(in the rows, 128 means zero)
The rows of T fall into 4 groups, which share some directions, and each row is roughly a mix of its group's hidden directions.
T:
[[140 140  85 117 151  99 136 103  77 115]
 [143  71  79 126 112 123 115 120 143 107]
 [161  73 138  90 113 122 150 149 125 115]
 [118 159 137 103  60 129 139 110 143 134]
 [155  70 147 101  98 127 144 150 139 119]
 [136 103 176 122 114 149 127 155 180 135]
 [ 99 158 131 132 129 105 106 128  67 151]
 [115  78 142 142 100 102 147 118 148  87]
 [127 151 159 142 126 103 116 162 182 150]
 [142 141 180 117 145 109 159 170 126 149]
 [107 180 134 164 155 132 101 134 150 153]
 [123  97 141 121  96 110 151  93 129  76]
 [140  76  84 132 109 140 127 108 157 105]
 [136  89 150 134 126 176 148 162 106 154]
 [121 145 125  98 107 132 148  82 105  80]
 [156  71 122 102 114  86 139 127 129 114]
 [120 137 129 101  90 119 150  88 114  79]
 [115 173 117 169 159 105  95 131 135 148]
 [119  91  68 154 116 124 110 113 124 103]
 [ 86 127 144 149 128 101 124  76 161 122]
 [123 156 129  96  97 143 147  80 103 100]
 [128 180 109 112 175 149 111 117 103 130]
 [137  72  81 134 111 130 125 117 151 102]
 [124 131 174 153 149 157 143 162 164 147]
 [138 100 125 123 143 110 132 172  70 145]
 [162 120 139 122 135 166 151 113 187 121]
 [128 194 108 102 141 149 116 118 107 147]
 [138 116 151 146 127 171 147 175 122 167]
 [151  96 146  87 129 151 136 116 176 148]
 [125 116 133 108  90 120 153  90 118  76]
 [124 148 163 143 128 125 123 138 198 138]
 [123  81 132 158 173 109 128 142 130  93]
 [147 147 161 140 138 149 179 144 169 126]
 [130 138 128 121 114  82  99 112 186 115]
 [138 108  89  99 103  96 104 139  85 134]
 [139 137 119 141 193 146 106 155 116 155]
 [100 186 130 159 140 163 110 126 135 142]
 [119 154 163 139 134 116 121 133 196 128]
 [132 136  89 134 151  93 129 103  77 108]
 [153 152 119 122 173 148 102 152 110 170]
 [158 104 153  93 134 149 146 122 173 157]
 [113 158 176 151 156 137 151 119 167 121]
 [101 187 116 161 156 132 109 113 124 141]
 [ 97 168 147 153 123 165 115 138 158 158]
 [135  96 115 119 150 145 148 119  62 115]
 [121  93  74 164 114 123 114 107 113 106]
 [129 130 151 149 115 168 131 161 175 159]
 [133  87 122 163 166 109 113 166 150 139]
 [151 110 165 104 140 148 154 126 172 162]
 [156 103 160  95 138 143 149 127 166 165]
 [158 106 108 130 128 167 135  95 179 118]
 [114 117 127 127 122 175 141  73 143  95]
 [140  72  79 132 111 126 120 120 145 103]
 [119 159 156 141 134 112 119 127 196 126]
 [109 172 145 147 121 183 117 134 152 145]
 [ 97 185 116 158 155 138 111 105 121 134]
 [135 101  96 112 117 143 133 129  60 131]
 [ 98 172 131 162 134 108 123 139  78 126]
 [ 78 155 143 135 109 174 129 107 151 138]
 [109 141 138 126  64 112 152  91 136 139]
 [ 92 157 115 152 122 103 111 134  72 122]
 [122 164 186 109 138 125 149 145 120 160]
 [110 175 128 172 154 116  98 134 144 152]
 [134 161 141 135 146  74 117 172 134 148]
 [125 162 172 149 147 118 138 155 171 146]
 [131 129 114 151 194 135 107 161 125 147]
 [ 91 116 127 125 107  88 116 140  71 132]
 [142 149 181 109 145 112 152 167 123 152]
 [139 124 102 140 154  61 120 106 109 120]
 [133 177  97 114 157 164 120 113 104 150]
 [130 137 154 146 109 165 130 149 183 156]
 [137 131 142  93  70 125 145  90 121 109]
 [114 151 143 148 115 127 119 165 145 189]
 [136 144 182 119 142 106 156 167 114 152]
 [143 157 131  86  99 146 137  82 103 116]
 [154  71 141  97  95 124 146 147 141 124]
 [154 159 167 122 155 142 158 143 149 164]
 [131 180 113 124 156 148 113 139 107 174]
 [123 171 172 111 145 154 134 113 141 167]
 [140  97 120 112 148 116 134 152  61 132]
 [127 125 108 103 128  83 118  81 113  90]
 [169  82 126 103 123 104 151 154 101 119]
 [127 121 142 103  65 120 149  95 134 102]
 [124 167 131  93  97 142 145  87 101 106]
 [126 160 134  91  86 144 145  90 108 107]
 [124 153 157 147 124 116 117 157 188 149]
 [109  93  81 142 111  99 104 132  97 108]
 [123 169 184 118 147 124 146 150 122 158]
 [123 126  91 109 121 128 127  73  95  94]
 [111 123 152 168 112 100 105 133 177 153]
 [118  90  81 149 117  99 106 126  91 121]
 [106  94  89 150 111  96 112 130  88 114]
 [129 122 118 159 182 136 110 167 131 161]
 [125 142  86 103 142 128 149 118  67 122]
 [121  94 116 155 184 107 124 135 126  91]
 [138 114 101 116 143 122 138 125  54 122]
 [176 129 155 111 145 141 157 152 172 130]
 [157 143 114 126 162 149 101 154 123 180]
 [132 159 123  88 109 135 139  84 100  93]
 [113 160  95 130 140 136 139  86  81 108]
 [134 115 130 141 143 167 156 156  74 148]
 [130 112 123 116 157 108 129 113 113  58]
 [163 150 159 122 159 146 158 142 159 160]
 [137 170 173 127 152 139 157 143 137 164]
 [126 118 156 114 101 171 143 176 143 153]
 [129 121 102 108 151  96 125 109  71 101]
 [122 159 144 143 113 113 111 147 193 145]
 [133  87 125 159 170 106 115 171 140 125]
 [102 155 101 161 125 109 104 135  89  92]
 [104 153 119 175 128 104  87 114 157 145]
 [144 134 133  90  79 143 144  83 112 118]
 [163  96 120 107 139  99 157 127  85 104]
 [132 101 121 124 146 144 151 132  57 124]
 [136 185 114  96 130 154 124 101 101 146]
 [125  71 149 155 113  99 133 152 158 122]
 [149 149 113 127 177 147 101 154 116 168]
 [110 107  88 137 106 110  95 119  99  85]
 [146  80 125  82 105 135 155 122 112 103]
 [ 92 178 140 157 135 163 110 118 147 143]
 [158  87 157  97 113 145 153 166 135 128]
 [ 95 170 155 131 146 117 116 130  93 168]
 [134 112 111 122 146 150 152 113  60 116]
 [134 125 120 153 185 142 110 164 124 163]
 [143 160 124  82  93 137 135  87 109 110]
 [126 178 184 136 142 126 151 152 119 128]
 [106 178 131 166 156 120 102 116 152 147]
 [122 154 151 141 116 114 111 146 195 143]
 [147 105 155 136 144 152 134 186 133 162]
 [134 111 145 160 120  86  98 137 177 142]
 [ 89 179 130 163 138 145 108 107 145 142]
 [143 100 120 119 143 126 138 160  62 142]
 [119 116 140 113  65 117 152  98 139  99]
 [106 152 117 177 130  97  89 108 150 139]
 [105 110  89 127 107 105  90 121  90 101]
 [113 145 163 108 132 157 128  88 136 177]
 [120 161 136 139 105 114 105 139 193 142]
 [116 152  91 135 153 109 131  93  79 110]
 [137 108  76 115  96 154 119 106  90 127]
 [140  91 111 110 144 141 142 110  68 109]
 [163  98 110  92 135 116 154 130  85 103]
 [109  95  78 153 114 105 107 120  96 113]
 [123 150 163 161 148 135 133 166 172 148]
 [127 131 155 142 106 160 127 144 190 150]
 [130 147 146 143 122  96 108 159 185 149]
 [131 182 107 103 129 163 129 102 100 147]
 [153  77 130  85  98 143 147 142 126 113]
 [141  96 165 117 105 147 124 156 179 136]
 [142 104 160 155 119 102 107 153 177 142]]
Here is one row of each group, with its name. Which group are the others in?
[110 147 146 128 130  88 110 155  69 129] | (14)
[154  76 123  89 103 128 153 134 108 107] | (89)
[126  68 150 158 117 106 135 156 154 125] | (125)
[135  99  89 113 111 155 131 125  70 130] | (115)

[120 124  78 133 112 149  92  82 126 110] | (14)
[116 105 136 117  98 117 151  97 128  67] | (125)
[120 107 117 125 145 138 147  90 114  65] | (125)
[129 141 163 150 136 118 123 170 179 153] | (115)
[144 139 116  82 135 168 163 130  90 120] | (89)
[ 95 160 156 123 126 148 122  88 112 170] | (14)
[139 137 103 150 161  75 108  99 112 108] | (89)
[139 141 132  90  83 138 142  78 117 109] | (125)
[130 129 115 155 191 139 109 159 125 156] | (125)
[120 105 134 119 125 122 148  96 114  59] | (125)
